Each row is where one point has got to under a steady rotation. How many ticks took it there?
The counts run from 0 to 763.
[133 107 139 172 116  88 124 134 123 130 124 156 148 110 125 165 141 109
 153 137 169 174 140 120 113 167  68 122 124  65 144 117 134 138 104 144
 160 140 137 129 135  75  92  99 120 125 117 141 116 108 126 139  90 141
 156 156  96 121 138 141  99 102 143 101 145 197 140 141 141 133 118 141
 154 124  94  73 124 117  98 152 166 107 136] => 15
[138 100 172 178 111  99 105 111 154 127 127 160 137  69 145 153 125 120
 130 133 168 159 121 146 114 150  50 134 138  67 121  87 156 146 131 142
 150 140 162 100 144 113  86 157 148 110 102 139 140 153 140 121 112 133
 144 167 107  96 140 141  92 102 145 107 142 157 104 134 102 134 144 145
 125 126 113 105 101 116  95 160 196 131 124] => 686
[119  92  90 150 116 125 138 109 164  86 135 165 154  97 123 168 133 148
 140 152 130 153 159 158  83 117  51 123 171 116 156 108 132 173 134 171
 103 169 145 156 131  76 103 144 144 100 162 126 137 109 147 133 139 132
  98  93 118 121 106 152 100 132 107 124 132 157 114 156 152  99 135 144
 108 141 122 122 153  92  84 148 179 121 160] => 644
[115 113 136 148 124 102 103 109 169 107 124 159 152 101 127 166 116 144
 136 136 151 174 155 125 118 157  43  94 136  48 136  92 129 158 117 149
 137 153 129 143 137  99 135 126 108 103 113 152 131 152 114 143  73 108
 130 189 114  80 129 131  97  97 122 120 162 162 131 108 121 137 127 155
 120 114 123 117 108 116 100 184 170 139 144] => 638
[100  70 101 151 142  90 149 137 161 100 161 154 165 104 126 165 162 130
 154 134 141 164 122 152  79 149 103 157 162 118 149 123 113 152 125 170
 114 184 148 123 140  76  84 145 109 124  95 120 103 102 134 141 132 122
 109 122  92 123  99 127 111  98 125 143 116 154 126 120  94 114 128 127
 101 135  94 119 141  79  77 137 126 152 151] => 204
[129 102 107 134 148  86 118 117 165 112 134 167 153 104 118 179 152 133
 151 161 130 145 129 163  66 147  93 168 184 111 124 105 130 162 101 161
 136 193 154 130 148  85  94 140 140  88 105 131 112 126 143 120 114 135
 111 134  76 125 127 130 101 104 119 147 111 151 137 126  97 112 140 145
 100 155 104 121 151 103  74 163 158 148 139] => 346
[125 108 143 184 115 132 144 104 132 136 120 150 139  89 127 164 122 132
 112 129 164 171 133 122 124 145  47 104 144  69 154  94 132 157 126 155
 121 121 152 137 117  81  81 128 121 145 153 109 138 147 144 151 122 147
 125 119 106 107 132 152  81 123 122 105 161 187 124 139 166 112 133 125
 149 123 103  71 122  90  91 127 178 111 123] => 531
[117  72 116 163 138  85 136 144 179  91 128 184 147 115 124 157 163 118
 178 176 139 147 156 161  95 131  59 151 132 126 129 101 129 158 132 155
 150 172 162 163 125  85  89 123 151 125 128 138 121  99 150 145 100 110
 142 126  94 122 112 136 124 114 143 112 111 189  97 118 124 107 114 134
 101 156 115 124 124  99  85 146 135 130 135] => 237
[117  97 128 159 117 116 148  91 161 106 137 168 112 108 119 174 164 134
 106 143 146 171 116 135 116 124  69 109 181  80 151 118 124 146 129 185
  97 139 150 142 135  86  80 162 124  97 127 106 111 156 161 158 125 146
  98 107 115 110 114 147  77 108 124 142 154 151 129 124 135  92 150 137
 137 114 126  91 141  79  81 131 173 143 144] => 103
[119  82 111 178 100 115 146 127 132  86 130 156 153 117 148 184 160 126
 141 145 137 142 150 134 133 146  32  96 136  82 147 109 142 144 125 178
 134 143 155 113 139  73 109 120 110 118 131 121 109  85 149 194  97 104
 120 127 130 116 101 165 106 110 136 120 158 178 102 145 141 133 113 143
 131 130 116 108 118  94 119 161 142  97 139] => 303
[118  98 145 157 104  75 108 111 155 132 134 154 131 129 161 182 140 120
 138 140 173 185 130 124 104 180  82 138 133  85 149 105 120 146 107 141
 166 164 150 126 135  73  90 124 113 119  84 140 117 133 135 137  92 106
 151 142  97 114 133 129 113  88 149 112 133 166 137  86  97 123 129 121
 138 103  88  97 108 108  94 164 145 142 138] => 333
[113 119 130 172 117  92 122 120 127 121 142 146 146 132 150 185 123 121
 162 129 176 183 155 131 105 176  93 128 127  56 157  90 126 155 105 148
 143 169 137 150 130  48 124 117 101 154 104 147 113 128 127 163  96 127
 142 141 100 111 127 134  93  90 155 116 136 173 155 124 136 119 111 138
 134 124  98  98 128 111  89 159 156 130 156] => 284
[122 113 124 185  92 110 126 104 128 123 133 144 131 133 174 171 118 133
 140 110 172 175 156 132  86 152 100 157 138  85 164  93 140 142 117 163
 158 165 147 155 146  40  97 127 132 148 127 144 128 104 134 153 129 138
 140  95 119 133 143 150 111 107 152 100 125 199 146 142 140 110 115 131
 133 119 101 100 136 105 101 154 167 125 158] => 678
[132  90 144 153 120 116  95 104 198 122 156 156 145  96 134 144 109 167
 140 119 150 165 148 143  86 139  54 166 155 113 141  86 130 140 146 161
 124 170 147 159 126  92 102 158 131 100 129 142 159 149 130 128 116 113
 126 156 110  87 121 124 119 103 123 130 141 161 106  96  92 121 143 139
  86 130 126 135 109 112  91 147 191 166 138] => 736
[119  72 116 152 127 117 144 101 170 100 142 173 142  91 104 165 153 149
 113 130 134 171 118 127 114 133  58  96 185  97 144 125 101 140 138 170
  95 148 136 124 132 105  77 153 109  95 117 105 121 145 142 146 129 128
  91 139 110  94  97 139  97 113  99 141 158 141 110 121 109 106 147 138
 126 116 122 115 127  84  89 128 158 150 132] => 546
[125  72 144 143 135  92 128 129 194  98 132 186 138  99 114 155 169 134
 154 169 125 146 121 150 115 140  41 133 167 113 118 118 142 154 136 151
 141 143 161 136 130 117  82 130 139  95 107 129 127 133 153 137  91 108
 131 164  89  95 112 137 112 103 132 117 142 154  85 105 104 119 141 142
 110 128 121 116 108 106  92 143 149 144 106] => 241
[127 131 113 166 101 109 129 111 119 108 126 141 156 111 141 189 125 119
 131 138 153 159 143 134  86 151  79 111 153  59 147 110 140 167  91 166
 127 173 145 134 152  48 128 123 132 122 139 127 118 117 134 147 119 150
 104 107 117 128 131 145  81 113 119 126 139 171 155 174 152 128 121 155
 142 145 106  94 158 109 100 160 178 112 173] => 694
[115  75 142 164 129  83 117 123 157 113 160 145 152 113 157 168 134 141
 152 122 163 174 128 137  95 174  78 155 129  98 152  84 119 142 132 161
 147 179 148 102 138  91  79 147  97 139  72 128 131 115 124 139 102  94
 139 151  96 112 112 138 120  93 151 127 125 158 110  97  84 123 132 134
  94 127  93 116  93  98 110 154 141 147 135] => 382
[123 104 145 147 108 118 139 112 176 122 117 170 134  69 112 167 144 116
 125 148 148 171 112 129 119 125  44 101 167  72 130 118 138 151 132 160
 118 126 146 141 131 100  88 166 152  87 141 119 133 171 150 125 118 144
 109 142 106 105 129 142  72 124 121 125 165 155 118 140 131 109 140 144
 138 117 122  89 121 107  72 136 199 139 145] => 689
[127  77 132 182 138 126 127 103 158 100 126 156 118  86 159 176 143 143
 116 129 128 137 145 183 111 136  38 139 164 107 151  94 142 160 145 172
 136 140 176 118 136  96  78 143 149 106 142 104 152 123 172 159 134 132
 118 102 116 125 113 164 101 123 120 123 142 163 102 137 133 108 155 134
 106 148 118 114 126  98 126 129 182 115 115] => 6
[112  63  94 139 140  89 134 117 160  96 145 170 160 120 119 168 170 128
 154 156 124 149 139 162  67 150  85 164 172 132 149 127 120 147 116 172
 139 187 153 128 141  81  79 116 118  95 105 131 120  91 153 151 115 110
 112 119  88 126 109 134 122 111 119 138 121 152 122 124  99 102 123 144
 110 140 105 128 138  91  91 154 127 137 133] => 78
[118  77 145 141 133  84 130 131 188  95 118 195 133 106 100 157 165 115
 163 178 144 162 133 125 129 132  41 125 148  94 120 116 120 147 135 145
 141 139 140 135 111 107  95 124 118 106 107 128 124 145 140 145  75 104
 136 162  91  93 113 134 103 109 133 110 142 167 102  91 120 116 126 129
 138 121 117 119 106  98  90 147 139 148 111] => 66
[117  60  88 148 127  92 145 131 161  90 132 170 156  99 124 181 163 133
 157 155 131 137 139 157  84 149  80 138 160 129 161 120 129 168 109 161
 131 182 153 123 133  86  71 131 142 117 128 120 115  91 150 144 128 114
 106 102  98 134  93 156 105 134 120 130 116 140 113 144 121  96 137 141
 122 137  96 122 137 104  87 150 123 125 140] => 648
[120  68 148 154 120 103 137 124 169  92 143 176 129  93 128 164 169 121
 132 150 135 159 110 154 129 131  47 118 185  98 117 122 140 146 131 175
 127 150 170 114 164 109  84 166 133  77  98 119 108 137 160 136 112 132
 101 146 105 114 105 140  96 106 125 141 147 145 101 127  93 129 140 144
 109 135 122 112 123 110 100 138 166 141 139] => 99
[129 105 113 150 114 100 107  98 149 126 133 159 172  77 125 184 111 138
 132 139 166 171 137 127  76 156  80 121 153  86 154 112 123 176  97 135
 130 181 118 107 132  72 100 128 124 102 126 120 130 146  97 109 131 124
 104 145  94 106 131 138  83 122  94 119 148 134 137 150 119 120 157 149
 138 131  98  95 130 121  75 168 181 142 158] => 296
[140  96 145 171  94  98 118 107 145 148 148 156 154  71 128 137 112 124
 136 116 176 180 119 125  90 152  84 146 146  89 150 110 132 148 116 134
 134 161 134 129 133  88  66 144 146 116 121 125 148 145 122 110 140 140
 143 150  97 111 148 144  84 112 129 117 144 171 130 149 124 121 152 130
 137 116  94  74 126 107  71 129 196 149 145] => 438
[124  90  94 143 123 112 121 112 169  96 136 169 144 126  96 155 141 158
 155 150 126 152 167 140  74 140  72 138 184 126 141 112 123 154 118 171
 107 177 131 175 129  67 105 125 136  86 161 130 134 109 140 146 114 139
 116 106 104  99 120 132 103 119 108 129 136 174 133 138 140 110 127 137
 117 148 124 124 153  90  85 154 174 150 153] => 74
[111  79 104 162 131  99 139 135 140  83 140 159 149  87 133 187 180 118
 156 158 129 117 124 182  91 137  69 147 160 105 135 116 150 162 112 176
 128 172 163 111 155  82  94 139 145 101 119 131 111 105 163 154 126 135
 108 101  96 141 109 139 103 116 127 132 125 149 114 143 123 116 118 146
 105 152 116 119 142 105  92 151 145 123 151] => 522
[106  80 145 166 127 101 124 128 195  75 149 177 130 122 121 143 151 142
 156 137 136 159 153 145 127 113  37 143 145 103 124  97 130 132 157 178
 126 146 162 160 130  93 107 138 139 102 121 154 136 112 158 159  97 115
 138 142 122 102 107 137 131 109 142 118 137 190 101 107 115 122 112 132
  93 129 136 139 109  91 105 143 156 148 145] => 733
[124 111 115 138 140  82 116 129 172 107 114 166 143 146 108 173 160 125
 165 159 149 175 161 124 102 152  83 142 158  82 121 119 125 140 105 153
 142 159 141 175 114  74 125 108 123 112 118 151 118 124 129 151  67 128
 140 151  93 105 138 129 102  98 139 114 135 197 142 111 130 122 104 138
 128 118 116 113 138  94  83 167 145 141 144] => 586
[122  71 134 164 112 107 139 132 144 107 146 169 150  73 103 152 150 117
 140 149 149 149 116 132 136 138  33  92 157  80 131 124 142 139 122 160
 132 132 148  99 146 115  76 141 136  91 109 131 119 125 140 132 101 134
 121 172 106  95 114 147  98 112 120 127 171 165 106 154 116 147 136 157
 140 123 114  94 101 105  91 138 179 125 130] => 368
[135 100 112 164 148 118 101  93 151  98 129 139 134 127 157 186 135 174
 123 132 114 145 156 165  96 165  50 155 169  97 141  81 135 149 128 176
 132 150 161 127 153  83 109 128 112 104 116 122 130 125 157 175 105 124
 111 139 104  93 115 125  98  91 126 141 148 172 122 109 107 125 136 145
  72 150 124 134 127 110 122 168 164 132 128] => 4
[124 107 133 144 103  81 109 112 152 113 137 157 164  97 136 178 137 123
 155 149 171 162 127 127 110 166  73 108 138  68 143 120 130 152  99 143
 147 182 130  95 151  75 120 140 115 106  90 155 117 138 110 121 103 103
 121 167 100  98 125 131 100  96 133 128 158 145 139 121  93 148 126 164
 134 123 100 117 108 134  94 173 167 134 162] => 48
[135  95 151 193 127 138 106 110 150 129 154 135 142  93 150 139 105 150
 141  93 164 167 146 146  97 155  41 157 141  88 136  72 140 143 142 161
 132 153 148 143 147  82  98 139 128 132 129 141 159 133 126 152 119 138
 160 150 121  98 137 142  97 108 134 109 146 192 110 147 124 131 128 135
 100 135 121 109 113 111 110 129 196 140 133] => 609
[121  75 101 145 128  87 151 119 149 110 141 177 141 105 107 178 167 114
 134 155 136 172 121 123  93 147  94 127 183 113 145 134 118 139 107 164
 118 161 139 128 129  72  61 127 127 100 113 109 108 114 161 138 129 142
 108 108  87 128 113 149  98 109 114 130 130 160 135 126 113  92 138 132
 148 124  97  91 150  86  75 137 139 138 129] => 599
